In the rows, 128 means zero.
Families of rows that turns and mirrors carry onto each other, the same ones carrying the whole set onto itself: the rest of each named row's family, in list order
3 families of 6 rows
k276: [143 119  97 156  97 145 150 166 127 141 138 125 124 143  71 133 132 142
 118 149 161 132 131 148 147 137 164 152]
k38: [122 169 187 134  95 153 122 157 138 145 154 141 144 126 134 120 115 136
 152 135 100  94 144 104 109 123 121 155]
k422: [117 120 172 147 170 152 119 106  97 101 115 145 112 125 130 138 157 111
 143 145 110  86  87 141 136 147 126 108]
k355: [107 129 106 124 105 102 118 123 118 155  97 125 135 142 166 139 133 131
  76 111 125 125 110 159 169 125 128 153]
k819: [122 129 149 152 146 155 155 104  93  89 117 162 138 108 149 131 159 112
 121 143 111  92  91 142 138 144 132 106]
k967: [140 134  91 145 129 149 128 184 143 156 127 137 102 174  80 141 147 139
 138 149 161 132 132 131 156 128 135 127]
k78: [ 94 147 108 122 129 102  88 131 137 147  74 115 132 151 166 137 148 145
  91 152 115 119 116 135 165 118 112 131]
k926: [106 131 127  94 118 110  97 111 153 128  69 124 133 153 158 145 142 144
  85 127 117 124 127 125 152 128 118 157]
k701: [143 159 117 130 136 114 158 102 131 148 133 110 103 119 148 168  74 121
 166 118 119 138 128  93  96 130 139 118]
k104: [112  88 104 125 129 108 122 158  91 109 117  93 169  85 134 128 125 146
 149 136 130 155 145 149 112 113 130 136]
k22: [116 172 165 149 106 143  83 158 168 141 158 140 141 127 134 129 108 130
 147 158  89  93 139 124 125 131 139 115]
k210: [126  80 121 108 166 121 119 145 126  93  93 110 152 106 113 137 123 161
 159 127 132 153 156 122 100 120 120 142]
k337: [148 126 107 120 109 154 134 166 168 138 120 137 104 168  76 147 146 150
 131 135 161 137 137 117 131 136 146 154]
k755: [132 128 179 133 137 139 159  92  88  98 109 137 100 127 146 140 155 123
 140 149 134  91  98 109 128 144 135 131]
k835: [117  94 113 137 188 115 115 159 115 109 104 105 160  99 115 125 123 154
 158 154 135 149 151 136 126 113 116 119]
k608: [127 152  91 131 158 125 128 124 132 149 140 114  91 125 148 177 104 114
 175 132 128 125 114 117  90 145 153  84]
k547: [120 176 138 156  83 154 119 164 151 133 158 162 160 117 146 122 115 134
 133 145  88  93 138 126 119 128 139 116]
k166: [133 154  70 139 141 134 162 122 116 134 142 136 121 113 155 168  96 110
 158 119 121 129 125 119  95 140 150  84]

Which other rows belong to the same family as k166? k819, k926, k210, k337, k547
Which other rows belong to the same family as k835? k422, k967, k78, k22, k608

Families of rows that turns and mirrors carry onto each other, the same ones carrying the whole set onto itself: the rest of each named row's family, in list order
4 families of 8 rows
k169: [156 121 157 143 135 149 149 110 170 136]
k172: [105 116 118 140 115 137 126 131  80 124]
k802: [126 126 126 167 130 100  90 170 150 108]
k545: [169 127 183 164 124 116 114 166 142 143]
k153: [153 117 159 163 144 125 147 108 169 147]
k758: [136 120 136 163 142 107  71 162 140 118]
k339: [160 105 162 151 152 146 129 103 155 146]
k776: [ 89  99 135 109 119  88 104 138 145 118]
k352: [168 115 186 154 129 123  94 162 123 150]
k418: [130  81 172  97 120 127 138 121 157 144]
k198: [114 123 111 135 107 141 146 153  94 121]
k531: [139 109 166 109 100 133 139 169  95 144]
k741: [ 95  95 127 116 123 111  82 133 140 111]
k421: [125 132 108 182 137 122 144 125 130 125]
k106: [124 122 130 159 142  82  92 169 145 119]
k977: [120  81 164 101 123 135 116 104 151 141]
k684: [134 101 175 119 101 136 120 144  86 152]
k899: [169 123 182 135 131 117 111 182 131 140]
k343: [139 100 177 124  98 118 144 156 100 160]
k69: [100 113 119 138 100 121 150 139  91 133]
k625: [135 127 114 177 153 142 125 119 121 123]
k12: [121  91 174 106 119 111 135 107 162 146]
k61: [136 112 189 116  94 127 140 146 103 150]
k887: [138 134 144 143 145  99  87 175 152 108]
k732: [164 112 162 157 158 133 145 122 163 140]
k2: [165 117 177 160 132 101 115 174 133 151]
k4: [141 139 112 171 136 148 148 132 135 118]
k555: [ 89  92 124 109 109 106 106 145 144 111]
k100: [118 103 163  93 115 131 131 109 166 127]
k95: [126 137 111 173 156 124 138 131 126 111]
k441: [ 98 117 132 105 125 103  97 140 156 100]
k954: [ 94 123 127 125 109 123 142 136  88 119]

Which other rows belong to the same family as k169? k198, k531, k899, k887, k4, k100, k441
Which other rows belong to the same family as k352? k172, k758, k339, k741, k977, k684, k625
Which other rows belong to the same family as k2? k153, k776, k421, k106, k343, k69, k12

